One turn sends every row of this set to another row. A few are shown first. Where does it send the rows asked after them?
puno:  -7  -9   0 -26 -10  17   1 -18  -9   5  -2  30 -11  -4  20  35  -5   4 -23   7 -13  -2 -22 -28 -22  22  -8  21  -2  19  12  10   4   4  11  14 -20  -6   1  -9 -13  34  -1
fila: -17  -1 -31 -10  -8  26  37 -24  -1 -27  -6  12 -25 -13  28  20  -8   5  -1  10  -2 -27 -20 -27  -3  19  26  24  -9  17   0  10  15 -28  12   5 -19   7   1  -5   3  50 -13
Fomep:   5  -6 -20  -1  -1   0  -8  13  22 -13   5  15  -9   3  15   9  -8 -11  19  23   7   5 -14  -3  12   6   6  -3   8  44   2   0  -5   1 -17  10  -7  11   9  -1 -32  37  -7
Vutub:  -7   3 -30  -4  -5  15  31 -35 -10 -19 -16  16 -24 -13  33  16  -5  17  -9  16  -7 -24 -29 -12   1  24  14  10 -11  13   1  15  16 -39  16   5 -24  17  -3  -7  -9  45   7
ginep:   5  -6 -22   4  -3  -1  -3  12  26  -8   8  16 -14   8  17   3  -7 -12  18  26   8   5 -12   0  13   7   5   5   9  40   2   4  -6  -2 -11   9 -10   4   4   2 -30  34  -1
bek: -21   0 -22  -1 -28  -6   7 -10   3 -28  20  17 -27  19  22  -6  16   7  -3   4 -10 -29 -28   3  18  18 -15  15  19  16   9  -2 -11   0 -36  14  21   2 -16   1 -14  29   9
vuku:  -8 -13 -26   4   5  15  20  13  -1 -29  19  31 -12   4  35  -5   4   1  13  -1  -3   1 -20  -8  16   7 -21  -1   9  31   1  14 -14 -24 -14  24  12 -18 -28   2 -33  35   8
Tota: -30 -10 -17 -19  11  23  -5 -20 -19  -8  -2   9 -13 -15  30  19 -11 -11 -14 -19   0  -1 -33 -23  27  14 -20  -2  -8  31  21  23   2 -17   9  -7  -2  10  -6  -9   0  16  22
gol:  -6 -13 -24   3   3  17  21  18  -6 -29  17  28  -8  -3  32  -3   6  -2  20  -2  -2   1 -20 -12  16   4 -16  -5  11  36   1  11 -14 -25 -15  23  17 -11 -23  -3 -33  34   2
mog: -17 -16   2 -17  -6  18   2 -11  -9   1  -1  27 -11   1  21  35  -8  -3 -19   3 -15   0 -25 -31 -16  24 -11  25  -5  15  11   7   9   4  16  16 -23  -5   3  -4 -16  37  -2
ruk: -13 -11   0 -13   6 -11  30   4 -15 -23   1  43  -2   7  47  39  10  -1 -32  19  -3  -9 -20 -16 -15   3  10   4  -7  21   8  19   1 -14  -3 -12   3   4   4 -14 -15  33   9
kened:   9 -17 -34  -9   9   8   3 -12 -11 -12   6  -1  -7  19  28  10   2 -13   9  12   0 -32 -16  -8   3  22 -21  12  30  29   9   0   9  -6 -13   3  34  20  16   6  -7  39 -13
Vuv:  -4  -2 -34 -16  -6  20  16 -28 -19 -23   5   6  21  14  23   0 -16 -11  11   6  11  -2  -7  -3  13  -4  -2  -9  21   2  -2   3   1 -16  -5  10  26  -6  -4   7 -22  38 -22
naz: -16  10   2 -14  -3  17  21  -8 -13 -11 -10  15 -31  -9 -11   6  -6  -1 -17   2  -7  -7 -15 -20  11   0   6  -5   1   2  15   3   1 -15  -3   2  -1  17 -29   8  26  19   0
kuvof: -12  19 -36  -8  -5  12   3 -12  14 -14  -4  29 -14   2  23  -5 -19   8  24   0 -11   3 -11   4   5  26  10  -9   6   2   9   6 -11 -13 -24  10  18  25   7  -1 -30  43  -2
Fela:  -1   6 -44 -13  16  13  13   3 -16 -23  -2  27 -17  29  15  14  -7  -6 -10   2   6 -29 -19  -3 -10  38 -12   4  -4  22   8   2  -4 -26 -25  30  28  -5  -1  -1 -14  56 -16
lod: -21 -14 -18  -4   1 -10   4   0  -2 -12  10  44   1  22  48   0  -1   4  12   2  -6 -44 -13 -21  -1  11   0 -17  11   4  -2   8  18 -19 -16   8   3   5  15   2 -28  17 -21
zaka: -14  18  -4 -16  -6  -4  10 -24 -15 -21  15   8 -20   4   1   3  -4  13 -22   7  -1 -15  -5 -29   6  20   9   2   5   5   9  16  22 -42  13   4  -8  16 -13   6  -4   0 -15
lum: -23 -21  -9 -27  17  14  -6  -3  -4 -17  14  16   3   2  17 -21   9   0  11  -4   6 -29 -19 -16   3  36  12  -4  -5   7 -11  -4  -3  -3  -8  37  -4  10 -12  -4 -31  31  -7
big: -11  -6 -34   0  15   3  21  10  -2 -19   8  36  11  29  28  -5  12  14  -1  -3   1 -30   2  -6  27  29   4 -19  13  18  -5   3  11   1   4  14 -10   7   1   6  -7  39 -27
Fef: -33 -10 -11 -20  10  21  -6 -14 -18 -17  -5   6 -13 -11  30  16 -19  -6 -15 -19  -4  -4 -33 -30  30  17 -23  -2  -2  26  19  17   8 -13   8  -3  -3  12 -13  -3  -2  15  22
kugoz: -13  -2  -5   7  22   0  14 -20 -28 -14  11  16  -6  13  27  18  11   1 -23 -15 -16  -6 -12 -28  28  24  -4   5   0  19  21  33  20  -6  10  -4   9  29 -14 -16  -8  22  15
turit: -10  -4 -35  -2  -4  -3  15 -20  -7 -31   7   7  -9  19  14   2   3  -1 -12  14  37 -25 -28   2  17  17  20   1  12  30  12   5   7  -2 -36  19   4 -21  -6   0 -26  41   6
Sisap: -23   8   2 -12  -9  18  32  -1 -17 -23 -14  20 -20 -18  -8   2 -11   0  -8  -2   1 -16  -8 -11  12  10   8 -18   8  21  11  14  10   2  -2   3   5  29 -30   5  16  24  -4
simug: -16 -17 -21  -8 -18  23   0  23 -12  -4  10  26  14  20  29 -10  -3 -12  -8  -8  17 -28 -16 -16  26  42   7  -9  11  -4  12  11  -6 -17 -26   4   9   2   5  -7  -5  36   5
lubon: -16  -2 -30  -6  -5  17  33 -30  -7 -16 -15  18 -21  -7  31  14  -6  16  -6  16 -11 -22 -25 -18  -1  25  19  15 -14  15   2  13  21 -38  18  13 -27  15   7   2 -11  41  11
famos:   9 -13 -33 -11  13   2  -1 -15 -11  -7   3  -1  -2  20  31   9  -4 -16  11  16  -5 -27 -19  -4   1  23 -20  13  29  23  10  -1   6  -4 -11   0  31  17  12   4  -5  45  -8
Tof: -25 -17 -33 -26   5   2  -1   5   3 -21   6  25 -10  -5  40  -2   1  -6  16   7   3 -34 -24 -18  33  37   7   4  -7  20  -5 -27  -3 -13 -12   8  -6   0  -8  -3   1  33 -21
buzer: -15 -24 -22 -22   5   9  14  17   9 -19   6  26  -1  27  21 -18   1  -5  -4   4  14 -29 -10   2  10  33  23 -22   4  12   9   1  18   2   0  -9  24  11  -9   6  -6  32   3
Vola:   2   1 -44 -11  14  15  13   5 -12 -29   0  30 -18  27  15  16  -1  -3 -14  -4  11 -25 -13  -9  -7  37  -8   3  -4  28  14   1  -1 -22 -31  27  28  -3  -1  -2 -20  52 -18
lel: -19 -13  -2 -19  -4  32   3  -9   0  -6   0  21   2  -7  33  32 -10   2 -22  -2  -7  -8 -23 -41 -23  22  -8  19  12  19  12  11   5   1  -5   8 -21  -3   8   5  -8  51   0
sagu: -16   6 -17   8   0   3  32   0 -21 -13 -17  25 -10 -24  13  17  -7  11 -15  25   4 -20 -23 -10   6  46  12  -4  12   9   2  23   3 -17   3  -4 -23  -3   9   1   7  31  23
feper:   1   2 -34 -18  -2  12  10 -27 -18 -16   3  10  22  15  22  -3 -21 -11  13   5   8   7  -5  -3  15   0  -4  -9  18   2   3   4   0 -18  -6  10  21  -7 -10   4 -22  37 -18
gop:  -9  -3 -39  -2   0  -6  11 -23 -12 -27   5   6 -11  22   7  -2  -4  -6 -10  16  33 -31 -27   4  17  18  12   2   9  31   9  10  11  -5 -31  24   5 -22  -9   3 -21  39   5
vos:  -3   4  -5 -19  -7  -1  21   4 -15 -12 -10  45  -7  16  30  32   5  -3 -36  15  -9   2 -19 -22 -18  15   0   4 -15  25   4  17   5  -7   6 -14   1  -9  -1  -4  -6  24  17
zul: -12  -9   0  -5  11  -5  12 -18 -25 -24  17  11   4   1  19  14  16  10 -31 -25  -8 -11   0 -24  16  18  -6  14  -1  26  19  27   8  -9  -4  -1   5  29  -7 -27 -18  31   5
dimo: -12 -21 -13 -14   1  13  14  10  -9   7   1  35   3   0  39 -10 -12   0   7   3   1 -36 -12 -33  23  13  16   3  13  17  11 -14  12  -2 -34  16   6 -17  -8   0   0  48  -1
vika: -21  18 -14   0  -3   3  33  10 -19 -18  -6  25 -11 -17  25  20   2  16 -16  27  13 -22 -24  -8   5  30  11 -12  20  19 -10  29  -9 -14   1   1 -23  12  14   4   7  29   1
mame:  -7   8 -21  10  -1   7  26  -7 -16 -17 -18  18 -14 -21  16  15  -3  16 -16  21   6 -15 -26 -12   8  41   6  -7  15   9  -2  27   2 -19   1  -9 -28   0   7   0  12  33  22
mepab: -16  15 -35  -9  -5  16   3 -14  13 -22  -6  25  -7   1  22   4 -18   9  17  -1 -10   0 -14   4   4  25  11 -14   7   0   4   1  -9  -8 -28  12  18  23  12  -2 -34  49  -7
Soli: -19 -19 -13  -6 -10   5   5  -3   2 -17   2  14  13  20  31 -12  -5 -14   0  -5  -4 -50  -6  -8  20   3   7   3 -11  10  -4  -1   8 -17  -3  17  -2  15   1 -26 -39  38  -3
vagu: -13  21   1 -14  -3  -4   7 -24 -17 -14  16   6 -22   2   1   4   2   8 -24   6   5 -14 -14 -24  -2  13   4   0   2   9   4  17  19 -39  11   0  -4  17 -18  11  -4   4 -17
lebo: -15   4 -12 -27  -5   0  10 -27 -22 -28  19   0 -24  -2   7  -3   7  13  -6  -6  15 -15 -13 -33   0  19  17   9  -6  18   4  22  14 -33  -1   5  -2  25  -4   6  -2   2 -16
pusa: -20  10   0 -16  -8  15  24  -6 -18 -14 -15  16 -23  -5  -9   8 -10  -1 -13   8 -10 -13 -17 -22  18   7  10  -7   2   4  15   1   4 -15  -5  10  -6  21 -30  10  25  14   5
nezim: -15   6 -11  12  18   4  14 -22 -22  -9  10  16  -6   5  23  19  14  -5 -25 -20 -16  -9 -15 -21  23  23  -9   5  -2  28  17  36  18  -4   9  -8   8  26 -11 -17 -10  25  17
lebup:  -9   1   1 -19   1  -5  23  12 -21 -10  -7  40  -5  19  36  31   2  -1 -38  15  -5   1 -18 -21  -8  19   0   7 -16  24   6  12   3  -8  10 -12   3  -5   4  -2  -8  27  18
zur: -30 -21 -11 -19 -10  26  -3  -9 -14 -26  -8  14   4  -5  29  22 -12 -20 -14 -17   7   1 -29 -25  18  14 -19 -10  -5  30  23  17   5 -12  -7 -13  -1  26 -13   2   2  21  12
fevi: -22   2 -19  -1 -30  -1  14  -3   2 -29  21  13 -23  11  25  -7  21   7   1   5  -6 -25 -28   0  17  16  -7  15  25  14   9  -5 -15  -2 -33  11  25   2 -12  -1 -17  30   6

nezim moves to -> vos
mepab moves to -> Vuv
lum moves to -> Soli
Now find these:
lebup moves to -> sagu
vika moves to -> Sisap
kuvof moves to -> feper

One turn sends every row of this set to another row. A few are shown first. Where does it send the rows asked after them?
kad:  21  -1  14  -4  15  25 -14  16 -15  19 -12   4  -1 -13  -1  -9   3   9  -4
ruf:  -5   5  -7   7  13 -27   0 -23 -12  16   6   9   5  -9 -17 -10  25  14  -2
lolag:  -5  -2 -27   8  -1 -21  11  -4   7   0   8   0  12  25 -18 -10  21  -8   8
Tezo: 10  0  3  4 -5 28  1 21  7 -4 17  1  8  7 12 12 -3 -7 -2
fanos: -10 -15 -18 -12  -9 -13 -11  13   1  14 -16  27   2 -14   6  -2 -20 -15   5
sig:  8  0 12  5  0 27  2 25  6 -3 17  4  7 11  8 16 -2 -5 -3
Deve:   0   2 -26   6  -3 -18  -2 -24  -9  10   7  -1   2  -7  -8 -22  26   9  -2
Feb:  8  4 17  4  5 21  2 22  3 -1 17  9 11  7  6 20 -6 -4 -2
gekib:  24   3   3  -7   4  27 -14   9 -13  13 -11  -1   0 -21  10 -14   0   3   0
Tifo:  23   4  14  -6  15  22 -14  10 -17  18 -12   5   3 -20   3  -8  -1   8  -1
boz:  -2  -6 -26  10  -3 -14  -2 -17  -6  14   7  -3  -4   3 -13 -25  31  13  -5
Zed:  25  -2   2  -5   5  30 -14  14 -12  15 -12  -2  -2 -13   7 -16   3   6  -3
Zabob:  -4  -6 -18  11   7 -15  -2 -11  -9  19   7   2  -5   8 -20 -18  32  18  -7
solu:  -7  -3 -20   9   7 -23  11  -1   5   5   9   4  12  27 -24  -5  22  -4   6
Gem:  -7   0  -8  11  14 -22   0 -15 -11  21   6   8   0   2 -23 -11  29  18  -6
Gati:  -8   2 -13   8  12 -29  12  -3   2   5   9   8  17  21 -24   0  19  -4   8
gos:  -9 -21 -23 -10 -14  -8 -12  17   4  14 -16  23  -4  -7   4  -6 -18 -14   3
ziro:  10   3   4   1  -8  24   1  16   6  -8  17   2  12   1  17  12  -6 -10   1
Vub:   9   7  10   0  -2  21   2  13   4  -8  18   6  15  -3  15  17  -9 -11   2
bom:  -2   7 -17   5   3 -24   0 -29 -12  11   6   4   7 -14  -9 -16  24   8   0
bofog: -14 -17  -6  -8   4 -15 -10  21  -2  22 -15  32  -1  -6  -7   4 -19  -7   1
bilo:  24  -3   7  -3   9  29 -14  18 -14  17 -12   1  -4 -10   2 -13   4   9  -3
Tapu: -12 -14 -10 -10   0 -18  -9  14  -2  17 -14  33   2 -14  -1   4 -20 -11   5
Naf: -13 -23 -12  -5  -2  -9 -12  27   1  22 -15  28  -6   2  -7   0 -14  -6  -2
keb:  -5   3 -28   4  -4 -25  12 -11   6  -3  10   0  17  16 -14  -9  18 -11  10
bugu:  -5   8 -23   4   3 -29  12 -15   2  -2   9   4  21  10 -13  -3  15 -11  12
Leku:  7  7 17  2  5 19  3 16  2 -4 17  9 14 -2 10 20 -8 -7  1
ser:  -8   7 -14   6  11 -32  13 -11   0   2   8   9  21  13 -20   1  17  -7  10
Vifu:  24   6  10  -7  10  22 -14   7 -16  15 -12   4   4 -24   7 -11  -2   4   0
mutel: -10 -24 -21  -7  -9  -6 -12  25   4  18 -16  24  -8   1  -2  -5 -15  -9   0

bilo moves to -> Zed
gos moves to -> fanos
Feb moves to -> sig
Now find these:
solu moves to -> lolag
Zabob moves to -> boz

One turn sends every row of this set to another row. A few are shown first. Where does it send the rows asked after them?
Tavob: -19  36  -6 -18  13  -9   6  -2   9  17 -26  16   2   0  -1 -25 -11  13 -13 -16 -14  24  12  20  32   2  -3   4  17  31  -2   4   1 -10  -8  -7 -19  -9  13  -2   5  -3  -8 -40  12 -32   3 -15  -7
fek: -17  23  -4 -20  -5 -36   4 -18   3 -15  -6 -10 -17  -3 -11 -17 -25  24  14 -10  -8   4  -6   6  16 -21 -15  -4  22  37  -5   5   6 -16 -19  -4 -15  -2  23 -13  20  -2 -27 -43   4 -13  -2 -11  14
pabe:  -3  20 -13  -8 -22 -14   0  14   7  -7  -6  -4  -7   9  -8  -9  -4  24   9 -13 -18  12   2  10  13 -10 -18   7  11  28  10 -11   6 -13 -17   8 -35  11  30  -3  15 -10 -33 -39  14 -25  14  -3   8
govo: -10  15  -6 -33  -7 -27 -12   9  -8 -20   6  14  34  26  -1 -22  11  -7  -4 -17  -8   7  38  18  12  20  14   1  -1  19   1  -5  -3   4  -5   8  -5 -12 -26  12   5  19  -6 -11 -14 -14  13 -34  13
nedit:   0  21 -39 -13  17   4   2 -15 -18 -16   2   8 -21   7 -33 -19 -24  41  -3  -2 -13  -4  20   4  29   8   7 -23  18  36  16  -4  29  -7  -2  26  -6 -16  20   7  -2  18 -32 -16 -12   5   7 -20  17
bis:  15  31 -14 -21  -2 -12 -15  10  14 -34  -8  -9   7  25 -23 -15  -1  24  10 -41 -15   3  21   2  -3   1  26 -21  10   7 -19 -13  -8  -7  23   5  13 -11  10   8   5  36 -14  -1   2  -3  19 -15  20
Vezep: -12  11 -33 -22  24  13   8  -7 -23 -22  -6  18 -34   2 -21 -22 -23  26 -11   2 -12   0  16 -11  10  17   2 -41   8  24   6  -4  13 -12 -12  24  -2 -14   4  10   0   7 -19 -11  -2  -4  11 -16  20
sab:  -3  15 -16 -24  -8 -24  -3   1  -4 -20  19  -8  32  28 -13 -10   8  -1  16 -21   0  -6  34  17  15   5   6   3   0  30  -1  -5   6   5   1   7   1 -11 -23  12   6  15 -11   0 -28  -6  -5 -42  12
bamig: -21  46 -20 -41  -3  -9 -20  -3   2 -35   0   4  -2  11  12 -22  11  11  -5   7 -34  -7   6 -13   9  34   8  21   1  23  14 -17   1 -10   0   0  11   0   5 -10  16   1 -10  -6  10   1  16 -14  39
nir:  -9  31 -44 -21  13  -1  12  -8 -20 -24  -1  12  -1   0 -27 -12 -17  29 -13  -6 -24  -4  23  11  18  17  19   2  20  43  -1 -20  22  -4   6  35 -12  -7  22   0  -5  11 -37 -22  -7  -6  29 -19  13
radet:  10   9 -19 -12  -4 -29   0  12   7 -36  -7  -5  -1  14 -16 -28 -10  12  -5 -30 -34 -16  20  34  11  10  12 -23  12  11 -31  -9  -4 -16  14  19  11   2  10   2  -1  27  -2   1   4  -5  11 -24  28
bar: -19  30 -24 -41   5   0 -11  -6  -6 -39   2  -7 -15  16   7 -27   6  12  15  16 -23  -7   2 -15  16  11 -11   4  -8  27  15 -14  -2 -13   7  -1  25   4   2   2  23  -2   0   4   6   4  -8 -24  31
noz:  -6  35 -15  13   7  -5   9   7  14  16 -15  -1 -11  11  -9   0 -13   1   0 -12 -14  -6  -3  -1  13   7 -20  22  22  28  -9  15   8   5 -15   0 -10 -18  19 -11   9  -6  -9 -19  -4 -20  -1 -15   9
lekuv:   2  42 -12 -35  -3  -4 -31 -11  -7 -24  12   2  -2   4  -6 -39   6  35  10   0 -23  -5  22   3  27  12   8  -4  13  18  40 -16  14 -20  17  -4   0  -2  12 -11   7   3 -12  -4  -4   4  -1 -25  25
Faden: -15   2  -4 -18  -7 -19  -5   9  -5 -19   6   8  17  31  -3 -12  11 -12   5 -17 -12  -5  31  18   7  15   1  -4   3  18  -1   1   4   7 -10  17   2  -8 -28  19  10   9 -12  10 -23  -3  -3 -35  22
kisi: -14  48 -16 -29 -11 -15 -18  -7 -11 -28   8   3   1  -1   1 -28  14  19   2   3 -29 -10  13   7  26  17  15  26  22  33  12 -25  20 -10  23   4  14  -1   9 -14   9 -10 -17  -4  -7  -3   4 -26  32
ruso: -10  19 -52 -15  22  10  25   4 -30 -23  -6   8 -27  10 -10 -15 -11  17  -9  10 -12   0   8 -19  10  17  -3 -10  -4  34 -10  -9   8  -1 -10  27  12 -18   4  11   1   4 -16 -14  12 -11  15 -15  17
rigi: -15  23 -10 -21   6 -27   4   2   1 -11   8  -5  26  27   2 -20   8  -3   7 -18  -1   1  33   7  17  10   6   2   0  22   3   6  -4   0  -9   1  11 -25 -35  10   8  25  -6   3 -10   0  -2 -36  14
babit: -18   8   2 -22  14  -1 -11   5  -6  -7 -37  20 -19  15 -20  -7 -24  -6   8  -7 -26   5   1  -2   3   0 -15  13  11  21  -9   9  -8   7 -12   8 -23   7  20  -6  18   6 -11 -33 -10 -13   8 -17  -2
delud:  -6  31  -8 -20  11 -11  10  13   3   0 -27  -5   0   3   5 -40 -10  14  -4 -17 -16  14  -8   5  30  -7  -6   5  22  36  -1  -4 -10 -15  -7  -8  -9   5  22  -4  16 -10 -18 -51   9 -24   1  -2  -2
sadub:  -5  19 -16 -38  -7  -4 -23 -11  -9 -40  14   8 -15   4  -1 -34   1  16   5  12 -20 -12  12   3  10  18  -6 -23   1  19  20 -15  10 -19   7   0   5   9   9  -5  10 -16  -1   1  -4  -8  -9 -24  36
Pumed:  16   8 -20 -17 -14 -34  -7   8 -13 -37  -8  -5 -10  20 -13 -25   4  17   8 -20 -18  -1  18  14  19  -2  21  -2   0  16 -38 -16   3   2  19   8  29  -9   1  10  -1  34  -4 -15  12 -12  13 -23  19
luruk: -13  45 -50 -27  24   4  18  -6 -16 -24  -6   7  -3  10 -12 -12 -11  25 -15  -3 -13   7  13 -17  10  23  17   4   3  44  -6 -13   8   0  -2  20   4 -20  15   7   1  15 -29 -24  12 -10  30  -9  15
satas:  -9  12   4 -20   0 -14 -13  17 -12 -13 -29  11 -28   7 -17 -23 -21  11  11  -4 -18  12  -8  -7  10 -14 -17   5  24  22   5   1  -7  -7 -15   4 -20   4  17 -13  24   6 -19 -47  -5  -8  17 -11   5
bina:  -5  18 -15 -24 -14 -23   0  11  11 -29  -3  -7 -14   6 -13 -13   0  20  -3 -36 -23   6  21   7   1   9  19 -27   3   0 -28 -17  -7 -20   4   6  12 -10 -15   2   0  31   0  -5  16  -7  25 -23  28
mimol:   1  17 -18 -10  -9 -17 -11  18  14 -25 -11  -5 -13  33 -16 -20   3  26   7 -23 -18  14  14  18  24  -5  11 -24   6  16 -16  -5   4  -8  14  10  31 -11   2  27  11  40 -12   4  11  -3   5 -21  28
vofer:  -7   9  -4 -38   9 -23 -14  -4   3 -20   3   0  30  29  -7 -23  -3  -3   4 -24 -10  -5  36  18  18  17  12 -10  -1  18   9   7  -5  -1 -12   5  -5  -8 -23  13   9  28  -9  -4 -22   5  -4 -32  12
razip:  -6  15 -20 -13 -21  -8   0  -1  -2   4   0   8  -9   6 -19   4  -6  21  14 -10 -10  17  20  16  15 -10 -21   6  -2  25   4  -9  12  -5  -9   4 -39   4  18  -1   3  -8 -15 -35   7 -35   7 -21  -8
litov:   6  28 -12   4  -6 -10   5  20   5  -3  -9 -10 -19   4  -7 -17 -14   5   3 -11  -8  -5 -17 -12   5   1 -19   5  27  28  -6   3   1  -3 -20  -8  -9 -11  21 -18  15 -15 -12 -38  -7 -22   4  -4  17
fem: -13  17  -8 -29   7 -24  -1 -36   7  -9  -9  -6 -12   4 -18  -2 -34  16  19  -9  -2   4   7   3  12 -10 -14  -3   1  34 -10  13   4  -2 -17 -10 -19  -9  21  -8  10   7 -10 -42  -3 -19  -8 -17   0

nir moves to -> luruk
satas moves to -> fek
Now find these:
Tavob moves to -> noz
govo moves to -> rigi
kisi moves to -> bamig
mimol moves to -> radet

